In the data rows, the value 128 means zero.
A hidden rule labels the rows of this table. It goes by one to three of the table's principal directions, not those with the most spread.
[134 133 166  66 130 170 108 157 105 122 152 127 140 153 100 157  57 239
 150 144 182 145 185 110 141 145 124 144  98 106 162 107 138 128 121 107
 161 116  54  48 164 122 177  67 190 102 128 168] E
[143 118 198 112  53 121  89 202  80 176  99 116 180 108 120 130 119 142
 110 134 109  99 165  98  81  89 150 130 146 119  91 103 162 119  91 120
 191 130  83 141 149  63 220   0 156 209 160 173] B
[137  86  99 184 117 131 127 149 159 145 144 136 131  81 116  98 209   1
  68 113  84 108  88 136 110  97 184  85 173 151 117 116 123 120  91 165
 109 100 213 209 149 119  97 174  63 188 136 110] E
[105 138 155 107 105 122 115 177  69 115 108 153 156 146 135 138 130 181
 102 167 142 125  93 110 147 149 181 119 116 172 153  70 191 153 160 130
 177 195  94 178 182 134 201 148 150 135 123 201] F
[121 113 159 102 103 197 111 161  87 144 139 155 159 128  87 119  78 198
 104 153 178 145 160 110 135 160 149 112 114 137 179 101 147 134  86 138
 175 107  77  82 177 111 173  88 195 139 138 159] F
[126 136 118 115 164 191  73 154 164 150 143 134  95 128 106 130 117 144
 142 142 123 186 159 125 156 123 116 119 140 146 183 141 135 127 121 135
 106 107 143  79 152 123 102 158 153 106 129 150] D
[146 134 151  93 124 184  96 205  67 135 118 170 136 142 120 139 105 171
 124 143 146 145 109  83 127 137 191 107 114 146 147 113 185 144 122 125
 193 153  63 131 206 132 210 100 176 140 158 230] C
[180 119 139 137 119 166  94 138 154 166 126 123 107 123  85 143  93 137
 130 163 155 165 138 122 151 146  92 132 141 114 158 133  95 137  79 136
 109  83 126  80 160 124  93 142 154 117 161 145] A
[133 113 114 135 117 143  82 101 203 136 130  81  79  93  90 134 139  89
 149 111  69 148 196 140 112 116  55 148 169 145 131 144  70  94 139 121
 112  80 212  87  93  94  84 125  99 135 148  94] D
[183  78  69 137 149 230  50 152 193 188 155 102  74 110  75 149 127  96
 128 120 138 175 197 111 112  91  69  95 130 136 156 198  51  92 101 144
 106  34 174  71 144 123  75 118 107 117 135 131] C
[ 80 158 154 103 155  82 169  70 114 103 119 141 122 142 176 108 131 149
 157 101  90 116 109 147 122 125 127 176 132 113  76 138 168 113 143 102
 132 168 109 115  86 131 132 111 155 117 127  95] B
[142 193 173 106 156  86 174 122 118 110 132 125 132 151 146 133  87 166
 172 142 109 137  95 138 149 146 150 187 134  85  98 130 175 140 114 102
 125 135  72  81 124 122 131 107 164 121 166 150] C
[131 142 125 143 142  82 185  81 123 109 139 128 136 140 138 125 115 144
 117 148 163 123  76 151 162 163 131 148 114 111 128 118 126 151 130 126
 106 133 118 137 112 167  89 179 130 104 118  98] D
[120  85  87 140 139 173 106 156 116 130 130 168 117 123 139 104 183  81
 100 119 124 131 120 131  98 114 174  78 121 173 138 132 135 120 126 154
 132 137 143 181 171 118 140 139 126 128  91 129] E
[123 105 156 128 103 129  92 160 126 146 109 116 146 102 111 118 139 103
 122 102 133  86 199  96 107  92  96 102 151  90 107 125 114 117 124 133
 137 112 147 108  87 110 176  83  99 165 134 116] F
[183  75 126  97 120 209  32 215 131 179 111 110  98 137 111 156 126 136
 135 145 102 119 185  85 104  88 129 109 177 151 130 123 149 113 106 146
 154 121 141 106 192  89 205  69 139 139 133 226] B
[159 118 190  93 107 149 158 178  37 155  84 142 164 187 153 121  68 207
 149 191 153  82 139 113 143 121 179 146 147  99  92  63 192 167  79 136
 144 168  12 121 194 113 220  53 208 109 130 211] F
[157  83  79 127 153 183  94 178 137 141 139 151 102 132 137 142 184  90
 117 116 123 136 130 128  93  99 169  86 118 155 125 153 129 108 117 143
 126 127 140 157 192 120 146 122 114 117 111 168] B
[139 135 133 121 134 177  81 179 132 160 133 138 129 114 121 121 130 129
 112 110 104 162 128 124 123 103 153 110 117 135 125 174 158 107  86 134
 137 113 100 109 167 104 144 103 156 160 173 166] A
[149 110 111 110 154 142 123 114 147 123 141 129  85 126 128 140 122 134
 168 129 118 142 149 129 109 134 121 143 138 130 114 134 115 110 132 119
 136 112 133  94 144 131 122 107 138  98 122 140] D
[ 92 196 143 133 122  49 194  42 133  83 130 124 132 140 147 132 112 140
 164 117 125 119  91 164 151 153  84 185 101  93 121 130 100 137 173  96
 102 167 122 136  51 141  84 137 108  97 140  46] F
[138  88 107 125 120 217  82 197 115 162 133 150 135 111  92 123 135 127
  95 135 163 133 172  95 119 126 151  71 134 150 176 134 140 132 110 150
 169  97 140 111 165 125 175 101 141 149 126 175] B
[129 103 132 135 136 153 118 143 102 103 129 158 152 127 133 106 136 114
 120 112 148 124 141 129 107 163 168  82 116 132 129 121 145 118  95 138
 145 111 117 123 169 109 150 139 145 127 113 140] A
[ 58 181 139 127 115 118 129  62 153 111 118 159 116 122 134 118 128 134
 139 129 117 169  97 158 174 141  84 154 116 145 196 124 107 141 151 119
  95 177 148 141  89 120  73 173 146  99 136  60] B
[111 181 154 131 161  76 226  49 136 127 137 101 118 164 143 103  76 156
 173 148  89 105  99 159 159 141 106 222 175  83  78 121 158 152 128 112
  91 124 118  79  53 156  68 122 147 112 135  70] B
[120 152 137 132 108 103 104 103 157 170 123 119 104  97 134 139 157  95
 117 120  76 156  91 129 123  90  96 163 149 140 129 151 119 110 127 118
 122 149 168 160  97 107 101 115 112 162 166 105] B
[202  57  52 150 168 179 120 125 143 147 124 125  57 122 140 122 181  36
 132 107  98 116 135 122  87 105 138  92 160 141  89 156  89 107 109 156
  94 109 180 159 160 138 121 159  83 103 126 148] A
[136 150 171 117  99  30 177 132  94 124  81  62 175 128 175 129 119 141
 116 127 128  80 155 124 154  68 123 139 117  79  76  95 121 150 136 119
  83 166  71 170  80 119 175 120 113 147 137 136] F
[107 120 106 155 110 131 101 124 159 129 147 163 120 105 115 132 176  95
 106 121 103 163  76 155  95 151 143 122 118 182 145 141 127 107 123 131
 146 134 169 167 162 115  86 142 118 150 126 105] D
[ 84 141 140 134 117 127 137 116 127 101 119 152 155 118 115 115 126 145
 113 140 160 142 133 140 159 167 123 110 108 138 174 111 125 137 127 134
 130 131 131 113 126 129 118 179 142 118 127 116] D
[ 74 131 186 133  64  97 132 123  70  98  99 133 232 137 140 103  72 167
 118 125 195  66 160 112 155 142 118  84 100  91 150  78 129 154 118 140
 145 146  80 141  95 115 174 101 137 139  90  95] C
[ 96  75  72 154 108 139 149  94 145  97 140 156 122 117 122 127 173  81
 124 115 127 110 123 143  77 147 133 104 121 179 131 116  82 110 154 139
 153 121 185 174 137 139  95 133  88 119  75  89] D
[171 125 143 120 112 102 179 166  41 143  83 121 158 180 174 135 108 143
 148 150 143  71 117  99 104  93 167 132 119  99  58 104 151 163 136 123
 139 170  38 182 143 140 197  63 134 124 114 185] F
[139 146  94 121 163 113 164  97 155  96 146 139  90 137 146 141 137 135
 157 139 108 154  82 168 129 157 144 164 113 146 121 156 132 116 136 118
 122 135 124 116 148 130  97 139 142  88 132 131] E
[ 66 124 129 151  87 116 133  80 116 127 122 160 159 112 135 108 143 125
  92 126 150 124  92 146 139 149 116 112 111 154 165 111 119 134 132 137
 138 162 152 181 108 136 104 150 128 134 108  67] D
[143 109 131 117 141 156 145 148  56 153  97 161 128 152 156 113 143 129
 101 135 152  81  97  92 140 122 164 108 151 113 119 111 181 158 123 143
 144 184 112 165 137 161 207 137 138 124 135 174] C
[145 151 154 110 127  90 167  91  96 153 103  99 115 146 162 128 121 151
 124 142 115 115 114 140 164  90 112 173 132  97  99 109 126 143 129 115
  79 183  91 163 104 134 142 134 138 107 161 119] F
[115 230 191 110 139  67 161  84 153  92 148 147 108 148 115 143  93 178
 168 150  94 190  47 173 155 183 120 235 115 111 130 131 156 135 131  80
 123 143  86  79 126 110  67 133 188 119 183  95] A
[138  86  95 117 128 198 101 146 165 154 135 120  83 111  80 140  99 138
 176 173 117 115 199  96 122 140  96 135 205 154 161 110 120 127 147 147
 176  86 197  56 122 136 148  75 117 112 113 172] B
[ 74 140 159 127 112  95 145 138  71  72 109 179 180 144 166 103 151 123
 109 121 136  96  73 132 138 139 198 101 100 142 118  86 177 142 145 130
 155 188  94 202 158 129 169 155 136 132 106 134] A
[174  82 108 105 134 154 135 176  87 152 125 137 126 132 152 136 139 137
 137 130 149 114 165 117  77  88 170 103 103 120  87 138 123 110 102 135
 142 129  60 139 178 109 195  40 146 119 113 176] E
[109 138 123 136 132 136 101 140 215 117 175  96 128  93  63 146 106 138
 125 138 121 169 151 131 147 161 109 140 153 151 174 136 127 122 136 118
 160  38 199  48 117 140  61 149 123 160 128 130] E
[ 94 169 167 140  80 108 118 123 113 129 109 135 164 158 125 139  99 168
 111 171 120 128  53 135 176 161 128 154 140 160 170  80 170 167 138 131
 138 186 129 174 144 132 114 168 142 138 134 139] B
[210  90 120 126 137 122 109 199 113 167 120 100 122 121 150 140 156  77
 122 105 110 101 146  97  69  58 165 106 136  98  48 161 131 110  97 131
 130 100  97 150 154 107 180  54 109 169 136 181] C
[147  90 125 121 133 122 117 142 120 167 111  97 129  94 145 110 162 104
  87  98 143 109 190 115 118  62 112  96 124  94  95 153 105 109 106 136
 100 112 123 131  94 120 167 109 120 151 132 115] F
[107  86 116 132 104 111 144 104 127 139 122 117 140 118 140 123 126 125
 147 119 143  83 183 122  90 105  96 120 141 118 103 113  96 123 142 132
 137 122 142 131  82 134 135  63 108 128  73  86] D
[ 64 171 215 121  65  95 141 133  81 128 104 183 191 148 135 110 104 186
 143 153 114 123  92 154  97 168 151 178 124 135 108  98 201 137 104 103
 196 166  62 122 143  77 153  21 213 167 130 107] B
[ 95 167 121 132 175 128 167 120 122  82 123 174 117 162 141 107 115 147
 156 171 128 154  68 145 176 179 170 141 130 155 150 112 178 163 152 136
 124 149 111 116 152 163  95 211 160  82 109 152] B
[162 101  96  92 168 164 106 116 156 144 158 122  53  88 122 140 143 115
 149 102  93 141 157 109 107 109 121 141 163 127 125 151 118  86 126 129
 140 123 168  91 126 125 164  98 113 120 161 151] D
[143 118 165  93 130 150 133 154  86 132 105 110 140 158 135 122  78 165
 171 140 135  80 207  94 129 106 124 131 159  86 106  89 142 141 122 129
 130 129  84  84 121 111 199  68 147 111 118 165] A
[117 161 176 117 109 121 141 119 132 136 114 145 131 160 115 134  87 178
 163 169 124 132 111 146 138 158 107 193 150 114 124 118 158 150 115 107
 148 128  99  75 127 116 110  73 191 120 137 120] A
[176  77 128 100 139 181 100 215 106 169 125 135 121 125 117 141 133 160
 129 136 144 132 186 100  68 122 169 110 140 133  93 143 173 117  94 122
 191  88  90  71 189 119 202  35 183 154 124 218] E
[152 112 121 111 183 144 163 157 118 125 151 138 110 141 128 118 123 134
 157 123 122 105 152 112  97 124 167 138 151  98  74 138 165 117 116 132
 141 100 103  70 136 145 162  90 131 128 122 159] A
[156 149 154 119 177  67 195 103 163 134 140  82 105 123 145 108 126 113
 178 115  79 106 180 160 104  99 115 198 171  51  33 153 138 110 100 103
  83  78 116  44  62 104 110  60 138 135 145  85] F
[178 105 146 130  96 150 137 155  97 203  97  97 147 141 128 125 101 146
 105 162 154  88 158 120 146  78 108 133 146  83 103 132 121 148  76 143
 105 120  84 125 122 120 163  61 150 137 154 143] D
[ 77 134 109 156 108 115 107 119 150  97 117 131 150 147 134 135 145 117
 121 127 117 152 103 144 127 148 120 105 106 191 161 114 118 139 165 131
 120 143 160 177 140 133  67 200 111 124  76 112] B
[122 111 109 125 151 148 138 153 135 109 169 155 129  80 105 113 163 105
  99 104 152 130 145 125 119 142 177  93 119 121 149 133 138 113 122 133
 157  98 150 110 136 138 159 128 115 148 140 130] E
Which label does each new row get?
[104 174 174 143  96 113  91 109 165 161 112  95 125 129 104 137 101 111
 152 146  76 122 124 112 174 104  64 170 197 114 146 101 128 150 151 117
 111 135 195 129  71 130  83 143  92 149 161 107] F
[137 163 176 101 124 132 131 143  98 132 102 128 144 165 130 139  70 199
 153 166 150 120 133 117 168 155 115 156 140  99 147 105 167 159 114 123
 129 156  78  78 133 119 169 115 176 106 147 170] A
[ 83 149 156 120  91  64 154 112 118  85 140 123 170 126 132 147 122 154
 139 130 136 111 119 136 118 148 142 150 112 138 127  82 138 139 182  91
 182 140 130 159 112 138 129  93 121 140  99 112] D
[ 84 103 120 163 105  90 136  79 122 116 106 144 147 107 157  95 185  55
  99  88 104 108 109 138  81 122 118 106 128 152  99 136 108 106 129 136
 129 135 174 190  90 108 101 146 101 159  93  57] A
[ 52 137 140 194  68  83 146  73 172 122 133 131 175  94  99  97 128  76
  99 130 116 117  85 147 151 145 100 124 153 147 157  95 100 149 129 146
 118 109 204 172  71 149  26 182  85 175 109  32] A
[152 127 130 133 109 146 181 148  97 156 120 123 145 174 117 137  90 169
 152 190 158  71 138 135 153 130 130 152 150  95 119  90 137 168 125 139
 118 147  95 123 132 150 155  78 122  94 129 148] B
[157 139 132 121 144  90 148 123 134 128 128 109 115 132 142 133 140 137
 114 128 109 158 106 149 103 134 135 162 113 135  99 153 134 114 107 119
 112 119  98 115 137  99 116 130 162 143 134 128] F
[ 52 160  79 152 162 109 126  78 155  48 142 141 137 112 153 102 155  89
 114  76 123 178  96 147 154 157 137  75  72 183 182 154 111 123 186 129
 107 132 170 170 100 151  54 255  99 111  85  79] C
[149 109 117 118  98 168  64 171 124 146 119 108 124 120 110 155 147 126
  91 133 142 136 156 111 151  92 117  89 109 150 174 112  94 126 145 137
 117 150 141 178 164 115 165 152  99 123 146 165] E
[183 116 123 127 138 121 181 123  83 148 103  95 127 166 152 121  95 129
 138 148 142  90 137 113 136  90 128 137 130  89  79 123 105 150 113 140
  85 127  68 145 120 141 143 115 126 106 124 143] A
[161  67  73 121 162 153 129 166  98 120 146 140 120 109 146 119 174  97
  99  83 163 114 164 107  78  99 176  57  85 127 104 150 108 102 126 148
 126 120 105 156 155 139 185 124 100 129  99 147] D
[148 111 100 124 137 172  83 139 182 149 144  90  98 106  85 151 111 132
 137 147 142 137 191 109 161 128  76 116 163 129 185 132  95 128 143 139
 122  84 197  72 107 138 119 143  98 110 130 146] B
[108 111 139 144  90 158  91 161 127 140 113 143 156 129 108 118 124 112
 115 126 133 102 140 113 125 113 119  97 137 131 140 120 124 134 115 150
 135 127 136 140 133 117 139 111 116 152 119 122] F
[112 132  85 170 165 135 147 119 122 103 128 174 123 154 163 100 199  66
  86 118 102 157  31 169 126 155 193  97 107 185 135 141 161 136 120 149
  87 163 148 211 180 135  74 249 124 117 107 117] D
[ 86 152 167 136  99 103 136 146  93 102 126 164 184 135 133 119 146 134
  85 131 144 113  68 134 143 159 179 117 112 139 149  92 181 150 130 124
 160 166 119 178 149 127 150 152 138 159 129 129] B
[ 54 129 122 157 106  85 161  42 135 110 112 131 138 114 149  93 149 104
 117 104 104 114 114 157 124 146  94 136 139 154 126 112 115 131 155 127
 116 157 181 168  62 142  77 169 114 133  97  39] E
[137 136 101 147 149 112 125 109 144 100 117 122 118 139 156 117 172  84
  99 105 112 146  98 165 139 125 127 107  93 142 133 157 102 116 118 144
  53 150 133 170 138  98  97 217 112 107 125  97] D
[ 82 139 148 124  90  87 129  45 171  96 121 112 116  99 110 129 122 132
 153 109 108 142 165 160 113 149  46 173 120 132 127 134  63  97 152  97
 138 108 164  93  68  98  79 103 136 122 133  42] D
[106 180 168 127 125  63 171  58 132 120 123 121 137 122 139 110 100 158
 148 130 130 152 127 166 135 150  78 184 104  91 116 148 107 118 110 108
  96 126  88  83  67  95  87 109 166 119 144  47] D
[ 89 118 115 129 133  92 210  76 106  96 132 166 130 153 154 125 144 147
 158 140 128  89  95 155  82 179 148 170 138 143  89 106 158 131 157 112
 175 157 134 132 112 152 126  86 138 106  80 100] E
[193 159 128 150 181 109 167 140 144 150 150 110 116 140 128 122 113 102
 152 121 118 117 103 136 128 122 135 157 142  52  58 192 148 126  88 122
  96  76 104  70 104 145 100 107 113 136 174 125] F
[ 80 203 155 164 104  73 135  79 134 105 101 137 143 149 152 114 149  98
  97 135  86 158  19 168 190 149 124 151 123 161 175  99 143 170 149 125
  66 206 154 224 114 122  54 254 124 129 144  75] B
[159 166 144 114 166 127 105 171 165 104 137 116 106 149 116 152 116 137
 150 147  98 163 101 128 153 154 155 154 152 135 142 129 175 144 130 114
 127 107 134  83 168 120 114 168 152 127 145 191] A
[133  63  33 158 162 193 100 104 220 133 176 112  66 101  77 138 183  59
  97 105 136 157 165 138 118 123  89  92 139 170 173 159  48 109 155 141
 101  49 252 120 119 172  31 206  70 109  88  80] E
[143 141 110 127 188 141 146 141  90 104 123 150 140 148 171  89 148 119
 112  74 153 149 139 148 108 127 159  82  54  98 103 199 137 110  89 138
  73 127  46 110 136 100 147 156 161 112 125 108] C
[ 89 149 123 114 149 169  83  86 167 116 159 177  63 147 107 145 132 151
 159 153  87 196  69 152 148 173 119 173 148 194 188 103 144 122 160 116
 136 166 178 131 176 137  64 185 150  81 125 117] E
[154  89  99 112 167 175 100 155 141 151 152 144  92 110 120 120 153 125
 128 106 122 159 168 131  68 111 138 117 111 135  95 190 124  75  93 133
 142  81 108  73 158 100 142  71 157 135 127 134] E
[128 144 153 129 116 126 101 127 148 150 113 109 123 120 114 124 109 137
 134 129  99 154 141 129 126 124  93 151 141 130 117 149 128 119 111 121
 127 106 126  91 114 106 106 117 153 152 153 124] A
